The rows below come in pairs that one turn or mirror swaps. Which row does each named row swap with?
The rows were stretched afterwards, more along some directions than others.
Baf: [ 20   0  15  20 -22 -24 -11  -3 -28  14  31  11  22  36  -2  21  14  -3
  -5 -19   6  24 -12  -6  -5  -3 -14   6  16   8]
gaf: [ 10  -1 -13  -4 -18  25 -33 -33 -10  27  50  11  27  24  -1  11   8  -1
 -13  -3   3  24 -18  -8  -9 -28  25 -11  -8  16]
bimi: [ 15  -3  10  27 -19 -25 -29  23   6  13  16   7  21  24 -22  10   6 -19
   0   6   0   5  -4  13 -22   4  11   0   0  -4]
tavo: [ 19   6  10  17 -21 -21 -13  -2 -27  11  34  11  18  39  -4  23  15  -6
  -1 -19  11  26 -23  -5  -8  -9  -5  10  20  10]
Nor: [  6  -5 -20   4  19  -4 -26 -18  -5  30  38  23   9  22   5   2   1  -6
  14   4   4  24 -14   2  18 -16  13  16   1 -14]
mok: [ -3  19  -9 -18 -20   0 -15 -16   3   6  32  12  15  -6   0  15 -21   0
  -8   5   3   7  12 -10 -17 -11  21 -11  15   0]
lisuf: [ 20   0  13  24 -22 -20 -33  26  11  23  25   8  23  21 -24  10   0 -25
   3   0   4   5  -4  15 -23   8  17   4   1   2]
medeg: [  7   0 -18  -8 -16  24 -42 -32  -4  29  53  10  25  22   1   7   7  -5
 -11   1   0  19 -23  -1  -9 -21  26 -11 -10  15]
pim: [  8  -4 -13  -3 -14  30 -29 -27  -5  26  45  12  22  26   3   4   7  -3
  -8   4  -2  21 -22  -3  -9 -31  23  -7 -11  11]
Sunul: [ -2   8 -23 -10 -14   2  -9 -46 -26  13  54  29   3  22  -2  21 -15  -3
 -16   0   7   2 -33 -37 -26 -10  20   8  22  13]
tos: [ 20  -3   9  25 -19 -24 -33  32   5  14  22  10  21  27 -25   7   1 -26
   7   9  10   4 -15  15 -23   9  14   6   0   0]
dozaz: [ 19  -4  15  24 -16 -27 -31  20  -2  24  21   5  22  20 -21   8   2 -24
   1  -4   8   8  -6  12 -18   7   7   5   4  -4]
tuzag: [  2  11  -7 -11 -26   4 -16 -26  -3   7  42   9  19  -8  -8  11 -11   4
 -15   0   8   8  20 -13 -12 -13  27 -11  14   7]
Pag: [ -7   9 -25 -12  -9  -1 -16 -52 -24  17  55  26   3  23  -4  22 -16  -5
 -16 -10   2   7 -32 -37 -21 -11  17   5  21  15]
bubi: [ 17   3  11  26 -24 -20 -33  23   1  20  25  11  22  23 -24   7   4 -25
  -4  -2   3  -1  -4  11 -23  14  13   4   5   5]
Tev: [  5   6  -5 -10 -32   8 -12  -8  -5   7  42  15  18  -9 -11  15 -10   2
 -19   7   5   6  20 -14 -19 -13  31 -11  16  13]
ziv: [ 18  -5   7  18 -25  -6   0  16   0   2  22  20   7  27   5  12  14  -2
  -6  23  12   5  19  -3 -22 -21  10 -10 -12   5]
Bevuv: [ -1   9 -25  -9 -10  -4 -13 -48 -26  15  56  24   5  29  -4  22 -13  -2
 -13  -5   8  10 -34 -36 -24  -9  20   8  27  11]
kigak: [ 24   0   8  13 -25 -16 -11  -4 -26  20  40  17  23  41  -5  19  17  -7
  -9 -10  11  22 -19 -10  -6  -6  -4   8  24  11]
Tobi: [  2  -1 -19   4  15  -7 -24 -21  -6  29  42  21   8  20   1  -2   9  -7
  12  -3   8  23 -14   0  17  -9  16  14  -1 -10]
logev: [  7  12  -2  13 -10   1 -34 -15  -1   5  31 -20  12  25   5   4  19  -4
   2 -10  18  16  -2  23   7 -24   2  -4 -17  -2]
fefo: [  6  -7 -15   4  22  -5 -26 -24 -13  37  37  20  11  16  13   1   3  -1
  14  -7   8  29 -18   3  18  -7   9  18   0 -18]
zitaf: [ -4  14 -22 -18 -11  -1  -6 -48 -25   8  51  24   2  21 -10  19 -19  -8
 -17   0   8   6 -34 -41 -23 -11  17   7  28  11]
Sesi: [  0  13  -2   7  -4   3 -28 -18  -1   4  28 -22  10  14   2  -1  11  -2
   2  -9  18  15  -1  21  10 -21  -1  -2 -17  -5]
Losos: [  4  -4 -19   1  22  -4 -27 -22 -10  32  39  27   8  19   3  -2  -4  -7
   9   5   7  22 -19  -2  14  -8  10  20   2 -17]
kam: [ 21  -5   6  17 -21  -9  -7   8  -2   7  26  19   9  28   9  17  14   5
  -9  18   9   7  19  -4 -18 -16   8 -16  -7   0]
kiluz: [  0  -3 -16   0  18  -3 -26 -27  -6  34  36  17   7  14   9  -1   4  -4
   9  -5   5  25 -15   0  18 -12  11  15   0 -15]
fitat: [  5  -3 -15  -7 -11  31 -27 -38  -5  26  47   8  23  21   6  11   8   3
  -7  -5  -2  24 -20  -5 -10 -28  24  -5  -9  10]
tivev: [  8  -8 -18   3  14  -6 -24 -20  -6  34  42  22  12  19  11   0   5  -6
  13   0   8  25 -19   0  14 -11  13  19   0 -11]
ziki: [ 19   5  10  13 -25 -24 -10 -13 -25  12  40   3  18  37  -6  19  18  -1
  -1 -22  18  26 -19  -8  -1  -9  -8   8  17  11]
Mota: [ 20   0  10  13 -23 -21 -11  -7 -25  16  39   8  23  38  -4  22  16   3
   1 -20  15  27 -19  -4  -2  -4  -6   6  17  10]
vodu: [  1  10 -20 -13 -15  -4 -12 -51 -25  16  56  27   6  25  -4  22 -15  -5
 -14  -8   6   4 -38 -39 -28 -12  17  11  25  13]
Sosak: [ 16  -3   8  19 -25  -5  -1   8  -3   1  23  19   3  31   6  14  14   4
  -7  20  12   4  16  -6 -25 -20  10  -9 -10   5]
zif: [ 18  -4   7  21 -17 -21 -26  27   8  16  20   6  22  22 -23   6   4 -20
  -1   1  -3   1  -5  14 -25   7   9   0   4  -1]
Ped: [  0  13 -26 -15 -15   1  -9 -41 -22  16  56  31   2  29  -7  21 -12  -7
 -14   3  10   6 -34 -40 -20  -8  22   8  24  15]
Muk: [ 16  -1   7  16 -29  -1   0  11  -2   5  24  22   7  28   7  16  11   3
  -9  17   8   4  17  -8 -24 -19  13 -13  -8   7]
mafaf: [  6  -6 -16  -1  14  -2 -21 -19  -1  35  38  24  12  18   9  -3   3  -3
  10  -1   5  21 -18  -1  13  -6  14  16   0  -9]
Fet: [  3  -8 -19   7  15  -1 -22 -20   0  33  39  27  12  19   2  -1   5 -10
   8   3   2  21 -13   2  16  -8  12  18  -3 -10]
Mup: [ 20  -2  10  19 -17 -22 -31  24  -1  13  19  10  19  21 -22   4   4 -21
  -2   0   1  -1  -8  13 -25   8   9  -1   3  -3]
Laba: [ 18  -2   5  13 -24  -3  -4   1  -7   7  26  18  13  27   9  18  11   9
 -12  11  10   7  15 -11 -22 -18   7 -14  -7   5]
Tivip: [  3  -4 -16   2  21  -4 -27 -20 -10  34  38  21   8  15   5   1  -3  -7
  14  -3  11  27 -17   1  20  -6  14  16   1 -16]
sotom: [  6  16   2  11  -7   4 -34 -33  -3  14  36 -13  11  16  -5   4  11 -11
  -6 -19  16  19  -7  17  13 -25  10  -6 -11  -1]
tuvu: [ 16   6   7   8 -22 -16  -4 -12 -29  13  37  12  17  32  -1  18  14  -5
  -8 -20  12  22 -18 -11  -2  -6 -10   8  21  13]
bibo: [  4  14 -12 -22 -15   1 -20 -27  -4   3  35   7  15  -5  -2   9 -17   4
 -10  -1   4   7   3 -10 -16 -20  23 -12  21   2]
gobu: [  6  21  -2   7  -7   0 -28 -19 -10   5  34 -12   9  14  -4  -2   5 -11
   2  -5  25  16  -5  15  11 -16   8   1 -12  -6]
lekol: [ 20  -5  11  22 -19 -30 -34  22   0  18  23   5  21  25 -26  12   3 -22
   2  -5   8   6 -11  10 -26   2  12  -1   2  -1]
genup: [  7  -7 -15   3  21  -7 -28 -17  -7  34  36  18   8  18   5  -4   3  -4
  17   0  11  23 -19   4  13 -16  12  15  -3 -19]
fige: [ 22  -4  13  26 -17 -22 -32  32   2  21  21  11  21  20 -25   5   3 -21
   4   2   9   5  -6  16 -21   6  15   2   0  -3]
pudab: [  3  -4 -21  -4  22  -5 -24 -23  -9  26  35  21   3  16  10  -1   4  -3
  11  -1   3  21 -16   1  14 -16  11  13   0 -16]
Kipu: [  8  -4 -10  -2 -12  25 -33 -34  -6  33  47   2  22  21   5   9   7  -1
  -8  -9   4  28 -21  -1  -9 -29  21 -10 -13   9]
Nudil: [  4   1 -14 -10 -12  27 -29 -35 -14  28  47   4  21  23   3   3  -1  -5
 -11  -7  -2  24 -22  -8 -11 -24  28  -7  -4   8]
segi: [ -1  -8 -23   1  11  -2 -26 -21   1  32  41  24  12  20  12   3   8  -1
   9 -12  -3  21 -14   4  15 -11  10   9  -5  -6]
vumup: [ 17  -4  12  15 -23  -9  -5   2  -7  12  26  16  11  25   8  19  10   8
  -5  10  16  14  16  -6 -22 -18  12 -15  -8  -1]
buda: [  9  13   3  11 -14  10 -31 -18  -3  11  36 -17  14  17  -1   1  13  -9
   0  -1  19  13   1  23  10 -19  14   2 -17  -1]
seda: [  8  -4 -13  -5 -19  31 -28 -26  -5  25  48  11  23  23   4   4   7  -2
  -9   2  -3  21 -18  -6 -10 -24  21  -5  -9  15]
numup: [  1  13 -12 -16 -25  10 -20 -18   3   5  43   6  16  -2  -2  13 -11  -3
 -13   5   3   6  18 -10 -16 -18  33 -11  17   6]
per: [ 14  -2   8  22 -19 -24 -25  28  10  13  14  11  21  23 -23   7   7 -21
   4   2   1   2  -6  11 -19  10   7   2   1   3]
tiva: [ 21   2   6  15 -27 -23 -12  -7 -28  17  41   8  24  41  -3  22  16  -2
  -2 -21  11  27 -20 -10  -5  -5  -7   7  18  12]
Govuv: [ 20  -3   8  13 -24 -20 -13  -5 -28  13  36   9  22  40   0  21  18  -2
   0 -17   9  24 -23  -7  -4 -15  -9   5  16  12]
pibu: [ 19  -3   9  28 -20 -22 -29  35  10  18  25  10  21  28 -28   7   5 -30
   2   9   9   9  -6  16 -20   4  16   5  -4  -1]
busar: [  6  11 -12 -15 -29   9 -22 -30  -3  10  46  15  23  -3  -5  16 -13   6
 -15   7   4   7  13 -16 -17 -13  35 -12  15   8]
Kimo: [  8  -4 -15  -8  -9  32 -29 -25  -3  22  43  12  22  21   4  -2   5  -3
  -7   8  -2  17 -24  -3  -9 -23  22  -6 -12  11]
kiv: [  3   6   0   4   0   2 -24 -26 -10   5  32 -18   6  21   5  -6  17   0
   2  -5  22  11 -11  12   8 -26  -4   0 -17  -6]
sofin: [ -4  11 -22 -10 -15  -5 -13 -52 -24  18  61  15   5  22  -5  22 -11  -7
 -17 -11  10  11 -27 -39 -25  -9  18   9  27  11]
Tuzin: [ 16   0  13  17 -20  -8  -1   3 -12  10  22  20   6  27   4  17  10   1
  -7  15  14  10  19  -9 -20 -18   9 -10  -6  -3]
zude: [ 17  -5  13  24 -21 -23 -29  31   7  17  19  13  19  22 -22   9   2 -20
   0   2   5   2  -2  17 -22   7  10   0   0  -3]
fum: [ 18  -3  13  20 -32  -8  -4   5  -3   6  25  10  14  29   3  21  21   2
  -8   3  10   9  18  -3 -27 -19  10 -12  -9   7]
Gel: [  5   0 -11   9  16  -6 -31 -17  -1  33  39  16   9  20   5   0   4 -12
  15  -1  11  26 -13   7  13  -9  16  19  -1 -15]
nozov: [ -5  14 -22 -14 -13  -3 -10 -44 -22  12  55  21   4  19  -5  18 -18  -3
 -14  -3  10   7 -29 -34 -26  -5  17  11  29  10]
sur: [ 16  -4   6  17 -19  -2   2  11  -9   9  25  17   6  30  12  14   9   2
  -9   6   7  14  21  -2 -15 -18  12 -10  -6  -1]
parit: [ 21   0  14  23 -21 -28 -28  26   0  18  19  12  20  22 -25   8   6 -21
  -3  -5   5   3  -4   7 -19  11   6   3   6   4]
Soruk: [  8  -2 -11  -7 -10  32 -30 -34  -9  32  43  10  21  19   3   8   4  -3
 -12 -12  -5  23 -20  -5  -8 -25  20 -10  -5  12]

Bevuv pairs with tiva
Sesi pairs with tuzag
busar pairs with logev

